(in the rows, 128 means zero)
Each path below is one point turned by a fixed rotation once a step. After each direction that follows a path, write how fast that rotation turns it, in degrees a step (0 if it stays still).
Each turn is a multiple of 5 degrees from 10 to 175, or 0.
Path 1:
[117 125 141 128 126 142 125 133 137 126 133 121 121 128 133 124 130 137
 126]
[124 130 126 128 136 121 126 135 126 112 124 135 124 137 135 126 127 140
 118]
[122 130 148 123 129 137 126 139 132 123 126 130 127 121 122 130 134 136
 132]
[125 119 126 125 139 133 126 130 130 122 126 126 125 137 129 137 121 144
 115]
[121 132 137 120 127 127 126 139 128 122 126 137 135 130 116 121 121 137
 134]
[130 120 130 129 131 138 125 130 127 117 132 119 131 123 126 139 117 139
 123]
[121 122 130 128 129 131 129 135 128 126 136 137 127 141 120 116 116 136
 129]
[121 127 132 129 123 128 122 134 128 111 134 115 131 119 134 126 121 136
 129]
[126 127 132 139 130 140 129 133 130 121 134 140 120 136 129 121 123 134
 123]
[115 124 137 123 127 124 124 138 129 120 133 117 125 130 136 122 134 136
 127]
[126 136 130 134 134 137 124 131 133 115 121 139 127 126 133 127 126 141
 122]
[123 120 147 122 135 129 131 142 128 125 130 127 122 133 126 132 134 135
 125]
Directions:
[121 128 132 129 124 128 128 126 128 130 130 123 132 124 128 131 131 130
 132]
155
[128 132 128 128 131 127 123 130 123 136 132 128 130 126 130 128 126 128
 125]
0
[127 124 126 125 133 132 121 125 127 124 126 123 129 127 131 129 128 124
 128]
160
[126 130 128 133 126 128 127 129 128 126 131 128 123 128 136 123 133 126
 127]
40
Path 2:
[123 127 115 128 129 119 115 143 111 133 112 129 129 133 123 134 128 122
 128]
[125 131 118 136 145 126 130 129 109 122 130 133 123 139 126 131 117 142
 134]
[142 130 113 124 130 129 121 145 123 115 118 119 129 130 118 130 119 130
 125]
[122 132 111 131 126 124 116 128 113 122 123 140 132 141 124 143 129 126
 132]
[138 130 122 122 144 125 122 141 113 131 126 127 124 136 127 129 114 134
 140]
[119 131 112 132 134 125 126 142 116 117 115 122 129 131 122 132 124 133
 115]
[140 130 112 140 129 128 118 126 114 120 130 138 130 135 119 133 119 135
 138]
[132 133 117 111 136 120 121 146 120 120 122 126 127 138 123 136 125 124
 135]
[122 128 113 138 138 131 115 131 112 129 116 134 128 137 133 138 122 133
 123]
[137 129 117 133 132 119 131 142 112 125 126 127 125 129 114 125 118 140
 139]
[126 136 113 121 135 128 120 133 120 105 125 127 129 141 124 137 123 127
 123]
[136 126 112 133 130 129 114 137 116 136 120 138 129 135 130 136 120 127
 139]
Directions:
[132 136 128 121 129 125 130 127 129 130 129 123 127 126 126 127 126 132
 128]
140
[128 125 131 124 134 131 131 132 130 122 131 126 126 131 131 127 127 127
 129]
130
[125 128 129 124 125 134 129 128 126 130 126 129 131 134 125 123 125 129
 128]
0
[133 129 130 131 131 133 124 121 127 129 130 128 127 129 131 127 123 129
 128]
155
Path 3:
[123 131 131 130 123 136 112 113 132 119 125 136 131 128 132 122 127 131
 141]
[126 141 129 135 125 128 122 124 140 110 129 130 128 129 130 114 118 129
 122]
[129 143 127 124 123 140 122 128 128 129 126 130 141 139 139 116 117 123
 131]
[120 142 125 122 126 138 117 126 122 119 135 134 138 125 116 119 125 128
 130]
[127 133 132 134 130 139 118 109 126 119 117 133 134 127 127 118 128 124
 134]
[125 139 134 127 124 136 124 122 144 113 134 136 128 126 136 120 120 135
 131]
[131 148 128 134 127 129 117 128 129 125 127 128 141 140 132 119 118 123
 126]
[117 135 125 116 120 139 114 128 122 122 134 133 134 132 125 114 124 128
 136]
[127 136 129 133 128 139 126 115 127 111 120 135 134 123 119 112 126 124
 126]
[129 139 134 127 129 142 123 116 140 122 127 139 134 130 140 124 121 133
 138]
[127 148 131 134 127 125 113 127 136 118 135 131 136 135 126 122 119 132
 123]
[124 133 124 125 119 135 114 124 124 126 123 128 136 139 131 110 123 121
 136]
Directions:
[130 129 129 132 125 122 124 128 136 127 129 125 127 130 132 130 128 130
 129]
80
[127 125 129 124 126 132 126 127 128 133 127 129 127 130 135 129 128 129
 135]
160
[128 124 130 126 126 131 133 126 133 126 124 126 124 127 129 122 127 127
 124]
100
Path 4:
[132 141 133 131 131 128 128 128 126 129 132 148 139 141 129 125 129 130
 141]
[132 122 134 127 120 138 129 125 130 149 129 139 126 133 118 128 121 127
 123]
[123 136 136 135 134 115 137 122 123 135 128 146 132 131 130 136 130 127
 129]
[126 129 132 126 129 138 122 126 128 138 124 144 122 137 115 119 130 137
 130]
[132 132 142 128 124 121 139 125 123 135 129 142 128 121 130 129 114 129
 134]
[130 134 133 127 131 134 122 126 133 136 131 148 123 136 127 132 141 123
 129]
[123 137 130 131 124 128 140 127 128 143 132 136 127 132 117 124 114 130
 135]
[137 127 131 132 129 127 126 127 120 135 124 152 140 133 130 132 130 129
 126]
[118 124 139 126 130 131 135 113 132 142 132 136 121 133 119 127 127 128
 131]
[128 137 128 133 132 118 129 135 120 134 122 150 125 126 128 128 123 134
 129]
[134 130 141 124 121 141 129 120 125 135 132 140 127 132 126 123 135 133
 139]
[128 131 131 129 127 119 129 132 134 144 129 145 126 130 127 134 113 121
 131]
Directions:
[132 127 128 128 134 127 126 128 128 126 134 128 127 124 122 133 128 130
 130]
0
Path 5:
[131 125 130 120 133 126 124 135 130 122 132 134 132 128 114 116 148 139
 124]
[127 123 141 123 132 133 118 132 132 132 130 131 119 129 118 124 143 135
 119]
[126 126 130 122 126 136 123 128 140 130 117 123 118 128 119 123 145 139
 122]
[128 121 126 111 124 129 125 133 127 128 124 126 128 122 112 121 142 142
 126]
[123 115 136 121 129 125 126 137 129 128 128 138 125 130 116 128 142 137
 117]
[132 121 136 125 132 136 127 134 134 123 119 125 119 136 116 127 142 133
 120]
[133 119 129 113 126 136 127 129 126 135 121 123 118 130 114 128 135 140
 123]
[126 116 121 117 123 127 132 133 130 130 122 134 126 131 120 126 139 144
 118]
[137 118 130 122 134 132 131 135 128 125 129 135 126 138 113 122 141 136
 120]
[133 120 135 120 129 139 123 129 130 138 127 128 115 137 119 127 135 139
 116]
[131 125 118 120 125 135 128 128 136 134 118 128 123 134 122 121 139 143
 119]
[135 123 122 116 131 130 126 133 126 130 133 133 131 131 116 115 141 142
 122]
Directions:
[130 128 127 134 128 129 132 132 125 131 127 130 125 122 131 127 128 126
 133]
0
[129 130 126 126 126 133 127 124 130 132 123 121 124 127 129 129 126 129
 129]
95
[126 129 124 133 127 127 131 128 135 124 122 130 128 131 130 127 131 128
 126]
135
Path 6:
[134 123 127 142 135 133 132 119 120 114 122 127 125 129 113 139 121 122
 129]
[135 121 121 129 117 130 129 112 119 124 123 119 139 119 122 132 132 120
 118]
[136 115 119 132 111 134 134 121 134 121 128 134 120 131 120 135 125 127
 123]
[135 129 113 135 128 132 129 124 121 110 123 124 132 131 115 129 128 135
 127]
[135 115 120 138 115 126 130 123 127 129 122 107 131 118 126 128 130 132
 125]
[139 120 125 134 117 139 144 123 140 116 124 126 128 131 125 124 122 127
 130]
[140 127 111 129 132 139 128 126 131 119 123 115 134 135 127 135 137 132
 133]
[132 119 128 140 126 130 134 124 131 125 117 108 115 126 130 135 130 126
 126]
[141 130 132 139 126 136 141 114 131 121 124 121 137 135 127 129 126 118
 130]
[141 115 119 126 132 140 125 120 125 127 130 121 129 128 125 144 134 119
 131]
[132 125 127 133 127 129 131 121 126 111 115 121 116 129 121 140 125 119
 116]
[136 129 123 142 119 131 130 110 121 127 124 127 137 135 118 134 130 126
 124]
Directions:
[126 131 124 126 127 131 126 128 129 127 124 130 122 134 127 129 134 129
 125]
95
[129 129 132 128 134 131 131 129 131 130 126 123 127 131 133 130 130 125
 132]
35
[130 127 124 126 134 126 125 133 128 124 130 128 127 129 127 134 125 130
 130]
110
